A =
[[  3  13 -31   4  30  10 -46  39 -24 -10  34   5 -27  -9  31]
 [ 49 -32  11 -33  22  -7  -9  16 -11  33  28  -1 -20  14  50]
 [ 45 -44  -7 -36  40  28 -26  31  -3  28  10  -9 -18 -12  28]
 [ 25 -37 -20 -18  42   4   7 -32 -37  29   0 -27 -23  -2  35]
 [ 13 -54 -23 -12  33  -5 -15   1  -5  -8  24   6 -15  -5  47]
 [ 23 -46  -9 -19  67 -12 -24  30 -60  44   5  12  -9 -22  17]
 [  5 -23  10  23  24   1 -21  70 -18   7  17  11 -29  10  14]]
Indices start at 1.
(1, 1) -> 3
(1, 7) -> -46
(7, 1) -> 5
(4, 2) -> -37
(1, 2) -> 13
(2, 1) -> 49
(2, 7) -> -9
(1, 11) -> 34
(5, 1) -> 13
(6, 13) -> -9
(2, 11) -> 28
(3, 11) -> 10
(4, 15) -> 35
(5, 7) -> -15
(4, 1) -> 25
(1, 8) -> 39
(6, 11) -> 5
(1, 15) -> 31
(4, 11) -> 0
(4, 8) -> -32
(5, 9) -> -5
(6, 10) -> 44
(6, 3) -> -9
(3, 8) -> 31
(1, 6) -> 10
(5, 6) -> -5
(4, 4) -> -18
(4, 6) -> 4
(4, 9) -> -37
(5, 13) -> -15
(3, 3) -> -7

B =
array([[-29,   4,  -7,  42,  20],
       [ -1,  -3,  12, -21,  -5],
       [ 31,  13, -24, -53, -16],
       [  4,   1,  -8,   7,   5],
       [-23, -11,   8,  40,  13]])
Indices start at 1.
row 1 col 1 -> -29
row 1 col 2 -> 4
row 2 col 4 -> -21
row 5 col 4 -> 40
row 1 col 3 -> -7
row 3 col 1 -> 31
row 4 col 1 -> 4
row 4 col 4 -> 7
row 5 col 5 -> 13
row 5 col 3 -> 8
row 5 col 2 -> -11

M =
[[ 35 -62  61 -41  29]
 [ 43 -35 -26   9 -65]
 [ 37 -28 -13  -5 -60]
 [ 42 -22 -53  13 -66]
 [ 32 -50  49 -67  16]
 [ 40 -18 -33  16 -66]
 [ 52 -40  38 -60  12]
 [ 60 -18 -28  -6 -63]
 [ 35 -64  61 -33  33]
 [ 53 -56  54 -44  23]
 [ 48 -43  48 -57  30]
 [-10   5 -67  15 -16]
 [ 46 -40  50 -53  31]
 [-36  15 -48   3 -11]]
Indices start at 1.
row 1 col 1	35
row 8 col 3	-28
row 3 col 1	37
row 7 col 1	52
row 8 col 5	-63
row 4 col 1	42
row 2 col 3	-26
row 5 col 1	32
row 11 col 3	48
row 10 col 1	53
row 12 col 5	-16
row 14 col 3	-48
row 10 col 5	23
row 12 col 3	-67
row 2 col 1	43
row 13 col 3	50
row 7 col 2	-40
row 10 col 2	-56
row 6 col 1	40
row 8 col 2	-18
row 10 col 4	-44
row 2 col 4	9
row 4 col 2	-22
row 5 col 4	-67
row 11 col 2	-43
row 6 col 4	16
row 7 col 4	-60
row 9 col 1	35
row 13 col 4	-53
row 14 col 2	15
row 1 col 4	-41
row 4 col 3	-53
row 11 col 5	30

a =
[[  11.2  104.5   48.6  -95.0   63.7  111.5   98.4  -26.0]
 [ -97.5  -24.5 -185.7  -84.1 -171.2 -138.7 -194.2   -4.5]
 [-114.8   77.7  -34.9   44.2    3.1  -11.0  -10.9  -78.7]
 [-148.5   65.0  -46.9   51.7   66.7  -28.8 -127.5  -70.8]
 [  15.2    3.5  -25.9   32.4  -40.6   59.5  104.5  -91.7]
 [ 136.2  -57.2  125.2  -48.1   42.9  124.1  221.5  -24.9]
 [  76.9  -91.9   61.2   39.0  -12.2   29.7  125.7  -43.3]
 [  -1.4  -26.5   96.2   66.9   86.5    8.6   88.6  -26.7]
 [-149.3   34.8  -64.7  -62.4  -27.1 -104.0 -187.8    1.0]
 [  68.0  -61.4   67.7  130.4   28.9   88.8  210.5 -123.5]
 [   3.5   78.5   24.8 -116.6   70.8  115.1   10.1   -5.9]
 [-172.7   79.0 -101.5  -65.9  -27.6  -82.4 -236.4  -42.8]]
Rows and columns are counted from 1.
row 1 col 1 = 11.2
row 1 col 8 = -26.0
row 7 col 3 = 61.2
row 12 col 2 = 79.0
row 4 col 5 = 66.7
row 6 col 7 = 221.5
row 3 col 2 = 77.7
row 1 col 7 = 98.4
row 5 col 1 = 15.2
row 6 col 8 = -24.9
row 4 col 2 = 65.0
row 5 col 5 = -40.6
row 4 col 4 = 51.7
row 1 col 6 = 111.5
row 8 col 5 = 86.5
row 2 col 7 = -194.2
row 12 col 8 = -42.8
row 3 col 1 = -114.8
row 10 col 5 = 28.9
row 7 col 4 = 39.0
row 9 col 3 = -64.7
row 6 col 1 = 136.2
row 3 col 8 = -78.7
row 10 col 7 = 210.5
row 5 col 3 = -25.9
row 2 col 1 = -97.5
row 8 col 8 = -26.7
row 3 col 7 = -10.9
row 11 col 8 = -5.9
row 11 col 4 = -116.6
row 5 col 4 = 32.4

grid =
55  55  51  25  60  40  22  38  38  41  41  19  49  64  38
49  41  41  60  38  68  73  29  74  52  30  70  49  44  55
57  48  40  54  18  50  71  57  59  36  43  63  28  36  39
50  48  55  68  27  34  54  82  33  53  65  55  44  40  39
Indices start at 1.
row 1 col 1 => 55
row 1 col 15 => 38
row 2 col 4 => 60
row 3 col 14 => 36
row 3 col 15 => 39
row 3 col 2 => 48
row 4 col 4 => 68
row 3 col 7 => 71
row 2 col 3 => 41
row 3 col 11 => 43
row 3 col 1 => 57
row 3 col 9 => 59
row 2 col 5 => 38
row 4 col 10 => 53
row 4 col 3 => 55
row 2 col 10 => 52
row 2 col 15 => 55
row 1 col 10 => 41

x =
[[  7.4  10.0   9.8   1.8  -3.2  17.9   6.5   8.5   5.0 -15.3  -3.7   9.8
    5.0]
 [ -2.1   9.8   6.9   4.2   1.3   7.6   6.3  11.3   1.9  -6.2  -5.9  -6.6
    5.2]
 [  2.2  19.2   8.8   1.7  11.5  19.3  16.7  13.0   5.3  -5.6 -10.2  -3.3
   12.6]
 [ 12.8   6.4  10.6   0.6  -4.2   5.6   8.4   7.7   8.8   4.9  12.3  11.2
    3.1]]
Indices start at 1.
(1, 1) -> 7.4
(4, 13) -> 3.1
(3, 4) -> 1.7
(1, 2) -> 10.0
(3, 1) -> 2.2
(2, 4) -> 4.2
(4, 10) -> 4.9
(1, 9) -> 5.0
(2, 12) -> -6.6
(2, 13) -> 5.2
(1, 4) -> 1.8
(1, 8) -> 8.5
(3, 2) -> 19.2
(2, 11) -> -5.9
(4, 8) -> 7.7
(1, 7) -> 6.5
(4, 12) -> 11.2
(1, 5) -> -3.2
(3, 7) -> 16.7
(2, 5) -> 1.3
(1, 6) -> 17.9
(2, 1) -> -2.1
(3, 10) -> -5.6
(2, 2) -> 9.8
(1, 11) -> -3.7

X =
[[-16  -2  -1 -12  19]
 [ 14 -24 -31  -4 -26]
 [-11  -1  10   3   9]
 [ 37 -56   5   0 -16]
 [ -4  -3  -7  -1   0]
 [-10  12  -3  -2   6]
 [  4   5  40  33 -17]
 [ -2  -7   0 -12   5]
 [-28  -2  13 -10  11]
 [ -5  -1  -7 -12   1]
 [ 17 -14   2  -1   1]]
Indices start at 1.
(1, 1) -> -16
(2, 5) -> -26
(5, 2) -> -3
(2, 4) -> -4
(1, 4) -> -12
(10, 1) -> -5
(3, 3) -> 10
(2, 1) -> 14
(6, 2) -> 12
(5, 1) -> -4
(8, 2) -> -7
(4, 5) -> -16
(5, 4) -> -1
(7, 5) -> -17
(6, 5) -> 6
(11, 4) -> -1
(9, 2) -> -2
(2, 2) -> -24
(3, 1) -> -11
(4, 1) -> 37
(6, 3) -> -3
(8, 5) -> 5

data =
[[  0  -4   6   0 -29]
 [ 61   7  -6   4  27]
 [ 33   3  -6   3 -25]]
Rows and columns are counted from 1.
(1, 1): 0
(2, 4): 4
(2, 5): 27
(2, 2): 7
(2, 3): -6
(1, 2): -4
(3, 4): 3

m =
[[  0   4  -4  23 -19   5  -3  -1]
 [ -1  14   4 -26 -25  -6 -23  17]
 [-13   2  -5   8  -9   2  35   6]
 [-26  -9  -2  32 -25  -7  35   0]
 [ 29 -33   7   2  10 -17 -16  22]
 [-12   3   5 -18 -22   3  18  -6]
 [  4 -11   4  40  10 -15 -26 -16]
 [ 33  18   0 -21   7  15  35  -4]
 [ -7  16  10 -59  -7  13  51  17]
 [-12  -9 -11  26   6  -7  24  -4]
 [ 14 -19 -10 -32   9  24 -14  -4]]
Rows and columns are counted from 1.
(1, 1) => 0
(10, 7) => 24
(6, 1) => -12
(10, 8) => -4
(7, 1) => 4
(4, 6) => -7
(9, 7) => 51
(11, 3) => -10
(11, 4) => -32
(6, 5) => -22
(11, 5) => 9
(6, 3) => 5
(6, 7) => 18
(11, 1) => 14
(2, 6) => -6
(9, 5) => -7
(2, 7) => -23
(3, 4) => 8
(4, 4) => 32
(7, 7) => -26
(10, 4) => 26
(9, 4) => -59
(9, 2) => 16
(5, 5) => 10
(8, 4) => -21
(10, 5) => 6
(1, 3) => -4
(3, 3) => -5
(2, 3) => 4
(1, 5) => -19
(10, 2) => -9
(7, 6) => -15
(11, 2) => -19
(7, 4) => 40
(3, 7) => 35
